In the data rows, zero lies at 4.5, halfway between 4 and 5.
Here is a table of points, one per row:
[3 4 3 4 6 5 7 2 1 4 5 5 5 4 5 3 5 6 5 6 4 5 5 2 4 3 8 6 4 5 7 4]
[4 1 7 5 9 3 9 3 1 7 8 3 2 2 6 3 0 4 6 5 7 2 7 8 3 6 2 6 4 4 0 6]
[8 5 5 6 6 4 5 1 9 3 7 5 3 3 6 0 7 6 5 4 4 6 6 4 1 4 5 4 6 4 5 3]
[5 6 3 4 4 7 4 4 3 5 5 3 5 6 5 6 4 5 4 4 3 2 4 6 2 2 4 6 4 4 6 7]
[3 4 4 6 3 3 5 3 2 5 3 4 5 4 4 4 5 4 4 6 4 9 5 6 5 4 4 2 4 5 4 5]
[4 5 7 4 3 5 6 5 5 5 5 1 8 4 4 5 5 5 5 4 4 7 6 4 5 5 5 5 5 2 5 7]
[5 6 5 4 6 6 4 4 4 5 3 7 4 6 6 5 5 3 3 2 4 3 5 6 5 3 2 4 6 6 4 6]
[5 5 7 2 4 5 5 4 5 5 5 3 5 5 5 5 5 4 6 4 6 3 4 4 6 6 5 5 6 4 5 6]
[4 3 5 3 4 3 4 4 6 5 5 6 5 6 1 5 4 4 5 6 5 5 2 4 5 6 5 5 5 4 4 5]
[5 4 3 6 4 6 4 3 5 6 6 3 5 6 4 3 6 5 5 3 7 1 2 2 6 0 7 4 0 5 2 4]
[7 3 4 7 6 6 4 6 3 7 5 2 4 6 3 9 8 2 2 5 7 7 6 2 4 6 4 9 3 4 3 0]
[6 7 3 3 6 0 4 6 3 2 6 3 6 3 5 7 7 3 3 4 6 5 3 3 4 5 6 2 6 4 1 3]
[6 6 2 3 4 5 7 4 8 4 5 1 3 2 3 7 3 1 6 5 4 1 7 6 6 3 6 5 4 6 5 2]
[5 5 5 5 5 3 5 6 1 6 5 5 4 5 5 5 5 5 5 4 2 5 4 5 4 2 6 3 4 3 3 6]
[5 4 6 6 4 5 6 4 3 4 3 5 5 4 5 5 5 5 5 4 3 5 5 4 6 4 4 5 3 5 5 6]
[6 8 2 3 2 4 4 5 2 4 6 7 6 3 5 3 4 7 5 2 8 3 5 7 4 5 7 4 6 2 6 1]
[2 5 5 5 4 6 3 6 6 5 3 7 4 2 8 5 3 5 4 7 2 3 4 5 3 6 4 6 5 5 8 2]
[4 5 6 6 5 6 4 3 3 5 3 6 4 4 7 5 5 3 6 4 5 4 4 4 5 5 3 3 5 4 5 4]
[6 7 4 4 3 3 2 5 5 6 7 4 5 3 4 5 6 8 2 4 7 6 6 8 3 3 0 4 5 4 5 8]
[4 5 3 7 3 3 6 2 3 6 6 4 3 8 5 2 3 3 4 6 5 8 7 3 4 5 6 2 3 3 7 2]
[6 6 3 7 4 5 5 4 7 3 2 3 7 0 4 6 4 5 3 5 2 4 2 6 6 5 5 5 6 6 1 4]
[2 6 4 8 2 5 3 3 5 5 5 3 5 4 4 5 2 3 4 4 4 3 4 6 4 4 5 4 6 1 4 2]
[7 4 7 8 5 3 3 4 3 3 3 4 2 6 4 5 5 8 3 5 2 1 2 4 3 9 7 4 5 5 2 4]
[8 5 3 3 5 4 5 2 2 6 4 6 2 4 6 4 5 4 4 5 4 2 4 5 4 5 5 3 4 4 7 5]
[5 6 4 7 4 4 4 7 6 7 5 4 2 4 4 6 4 5 7 5 3 5 5 7 5 2 4 4 4 4 5 6]
[5 3 4 8 3 7 4 5 6 6 4 7 7 4 8 4 2 3 5 6 7 6 5 5 3 4 7 2 5 4 3 4]
[3 5 5 4 5 3 4 5 4 2 6 4 6 6 6 5 5 7 7 3 6 4 6 3 4 3 2 9 5 6 5 4]
[4 4 7 3 4 4 4 3 6 5 6 5 5 6 2 5 4 5 5 5 6 4 3 4 4 6 6 5 5 4 5 5]
[4 6 5 4 5 3 5 2 4 4 4 6 4 4 4 4 5 4 5 5 4 5 5 5 5 5 3 5 4 6 6 5]
[6 4 5 5 4 4 4 5 6 4 4 5 3 5 4 2 6 5 6 3 4 3 5 5 9 5 3 2 3 2 3 3]
[4 6 6 5 5 2 5 8 5 5 2 3 2 4 5 6 4 8 8 7 3 4 6 3 4 5 4 5 5 4 6 4]
[5 1 3 5 4 8 4 5 7 5 8 8 7 0 7 3 6 4 4 5 2 5 5 6 6 9 4 8 0 2 4 6]
[3 2 3 4 8 3 7 9 5 1 5 0 5 6 8 4 2 3 3 2 6 6 0 8 4 6 5 4 1 5 9 6]
[4 1 3 4 4 5 5 4 5 5 5 6 5 5 0 5 4 5 6 5 6 6 2 5 3 4 2 4 6 3 4 2]
[4 5 7 9 3 3 6 5 5 5 5 4 3 6 5 5 4 6 3 2 6 4 3 4 3 5 2 3 3 4 8 3]
[7 2 8 3 6 2 1 5 3 6 1 3 4 2 5 2 2 3 1 5 5 6 4 6 9 0 6 9 8 1 7 3]
[4 6 4 5 6 4 2 3 3 4 5 6 4 5 6 4 6 4 5 5 6 5 3 5 6 6 4 5 5 7 6 5]
[4 1 6 6 4 5 3 7 3 2 9 3 8 6 1 4 4 6 2 8 3 0 9 6 7 4 2 1 4 8 7 2]
[4 5 7 4 4 4 5 4 5 5 4 5 5 5 3 5 4 4 5 5 4 6 4 5 5 5 5 4 4 5 5 6]
[1 4 5 3 7 9 1 7 6 5 3 2 1 7 6 4 6 6 7 4 7 5 7 4 6 5 3 2 7 2 4 5]
[4 3 4 4 5 6 4 4 4 4 4 6 4 6 3 4 4 4 6 5 5 6 3 5 6 5 4 4 6 6 4 4]
[3 4 6 1 0 5 2 3 2 0 3 2 2 0 7 5 3 4 4 6 8 5 4 3 3 3 2 3 1 5 2 3]
[5 2 4 2 0 3 6 6 4 7 1 2 7 8 7 0 9 3 6 4 3 3 5 9 0 4 4 7 6 6 3 3]
[5 6 6 4 4 3 6 4 5 5 4 6 4 5 6 4 5 4 5 4 6 4 5 4 6 5 3 5 3 5 7 5]
[5 5 5 5 4 7 4 4 3 3 6 5 3 6 5 6 3 3 5 4 2 7 6 6 3 4 6 5 4 8 4 5]
[4 7 3 2 2 5 5 8 4 9 7 3 3 3 3 0 1 7 2 2 2 6 2 0 6 5 2 6 5 9 3 3]
[4 5 6 4 5 6 5 4 4 4 5 6 5 5 5 5 5 3 6 4 5 6 4 4 5 4 4 5 5 7 5 4]
[5 4 3 5 5 6 4 4 2 6 4 5 5 5 5 6 5 4 6 6 3 7 4 5 5 4 4 3 5 7 4 6]
[5 3 5 6 4 4 7 4 4 5 3 6 4 4 6 6 6 5 5 3 5 4 5 3 6 2 3 4 3 5 6 5]
[4 4 7 4 5 4 5 4 6 4 4 6 5 6 3 5 4 4 5 5 5 5 3 4 5 5 5 5 5 6 5 5]
[3 5 3 8 2 6 8 9 3 0 4 6 1 2 0 1 8 1 2 7 9 3 5 4 4 4 6 6 7 5 4 9]
[3 5 8 3 4 5 5 4 6 5 5 4 7 5 4 5 4 4 5 5 5 5 3 4 5 6 6 4 6 4 4 6]
[5 6 5 4 5 5 4 3 3 4 5 6 4 6 4 5 4 3 5 5 5 6 5 5 5 4 5 5 4 7 5 6]
[1 5 2 6 5 0 2 5 3 4 5 6 6 5 6 4 6 5 8 5 3 3 4 4 7 5 4 5 3 3 2 6]
[4 6 4 3 4 2 3 5 7 8 6 4 2 4 5 7 7 3 2 8 4 2 3 5 4 5 5 4 1 4 4 4]
[4 2 3 2 5 3 5 4 6 5 4 7 4 5 0 5 3 5 6 6 5 6 2 5 3 3 2 4 5 3 4 4]
[5 8 1 4 5 3 5 5 6 5 5 2 7 2 4 5 5 2 5 3 6 5 5 5 8 7 4 4 6 7 4 1]
[4 5 2 1 6 6 5 8 5 5 6 7 4 5 6 5 4 6 4 7 5 4 6 4 4 4 7 5 4 3 3 5]
[2 5 6 4 7 1 5 5 8 2 6 8 6 4 7 3 5 2 2 5 2 5 6 2 2 1 4 3 5 4 2 4]
[6 6 2 5 5 4 4 3 4 1 3 6 4 6 2 5 1 5 5 0 2 4 7 5 4 4 7 7 3 2 4 5]
[4 3 0 7 2 2 4 2 8 5 3 4 4 9 7 6 0 5 0 7 6 4 7 2 5 6 4 5 7 5 3 7]
[3 2 3 4 3 5 4 5 3 4 7 2 3 3 4 5 6 1 3 0 0 3 4 2 3 6 3 3 8 0 7 7]
[5 3 5 3 4 5 5 3 5 5 5 6 5 5 2 5 4 5 6 6 5 5 3 4 4 5 5 5 6 4 5 4]
[5 5 4 5 6 6 6 5 5 4 3 6 6 5 6 5 4 6 3 3 5 2 5 3 5 3 4 5 7 4 3 3]
[5 3 6 3 2 4 3 7 4 4 7 7 1 7 5 5 5 4 3 1 4 5 6 6 6 6 6 5 5 5 1 3]
[7 4 3 2 5 6 9 6 6 3 1 6 6 4 7 5 5 7 1 5 4 6 7 4 4 6 4 1 3 4 3 4]
[6 5 7 4 4 6 6 3 6 5 5 0 7 5 4 5 5 6 4 5 5 4 4 3 5 5 6 5 5 3 5 7]
[0 3 4 4 6 5 3 3 5 8 1 4 5 1 1 5 6 6 0 0 6 4 7 7 4 4 8 4 2 7 4 4]
[9 3 5 5 5 2 0 8 4 6 2 4 7 3 2 3 2 2 7 3 7 4 8 1 0 7 5 3 2 7 7 7]
[4 4 8 3 4 5 5 3 6 5 4 3 6 5 4 6 4 4 5 5 5 4 3 3 6 5 6 5 5 4 4 6]
[5 3 2 6 7 6 1 1 4 2 6 2 2 5 6 3 6 7 4 6 3 7 4 4 4 5 7 3 6 7 6 5]
[5 4 5 6 6 5 4 5 1 6 4 5 6 3 6 6 6 5 6 5 5 2 3 3 4 3 4 4 7 4 5 5]
[5 6 7 5 3 6 4 6 5 4 6 5 5 5 5 6 4 5 6 4 3 6 5 5 4 4 6 5 5 5 4 5]
[4 9 5 4 8 8 3 4 2 3 2 3 6 6 1 0 4 3 2 7 4 4 5 4 3 6 1 6 1 2 2 3]
[5 2 3 2 6 4 6 3 3 4 4 5 4 5 2 5 6 5 6 5 5 7 4 4 5 5 3 3 5 5 5 4]
These points spread out most along one direction. Take the direction at right angles to it along which they spread out most. Go by this last direction. How many in every 100 of the points above lie lower along it than each point below? Round to a whole number. More than half of the points above lie lower than the first one.
[4 5 7 4 3 5 6 5 5 5 5 1 8 4 4 5 5 5 5 4 4 7 6 4 5 5 5 5 5 2 5 7] 7
[5 6 6 4 4 3 6 4 5 5 4 6 4 5 6 4 5 4 5 4 6 4 5 4 6 5 3 5 3 5 7 5] 59
[7 3 4 7 6 6 4 6 3 7 5 2 4 6 3 9 8 2 2 5 7 7 6 2 4 6 4 9 3 4 3 0] 8
[4 1 7 5 9 3 9 3 1 7 8 3 2 2 6 3 0 4 6 5 7 2 7 8 3 6 2 6 4 4 0 6] 49
[6 6 3 7 4 5 5 4 7 3 2 3 7 0 4 6 4 5 3 5 2 4 2 6 6 5 5 5 6 6 1 4] 27
[1 4 5 3 7 9 1 7 6 5 3 2 1 7 6 4 6 6 7 4 7 5 7 4 6 5 3 2 7 2 4 5] 41
[4 1 3 4 4 5 5 4 5 5 5 6 5 5 0 5 4 5 6 5 6 6 2 5 3 4 2 4 6 3 4 2] 15
[5 4 5 6 6 5 4 5 1 6 4 5 6 3 6 6 6 5 6 5 5 2 3 3 4 3 4 4 7 4 5 5] 56
[4 9 5 4 8 8 3 4 2 3 2 3 6 6 1 0 4 3 2 7 4 4 5 4 3 6 1 6 1 2 2 3] 23
[4 6 6 5 5 2 5 8 5 5 2 3 2 4 5 6 4 8 8 7 3 4 6 3 4 5 4 5 5 4 6 4] 48
[7 4 7 8 5 3 3 4 3 3 3 4 2 6 4 5 5 8 3 5 2 1 2 4 3 9 7 4 5 5 2 4] 72
[3 4 4 6 3 3 5 3 2 5 3 4 5 4 4 4 5 4 4 6 4 9 5 6 5 4 4 2 4 5 4 5] 69
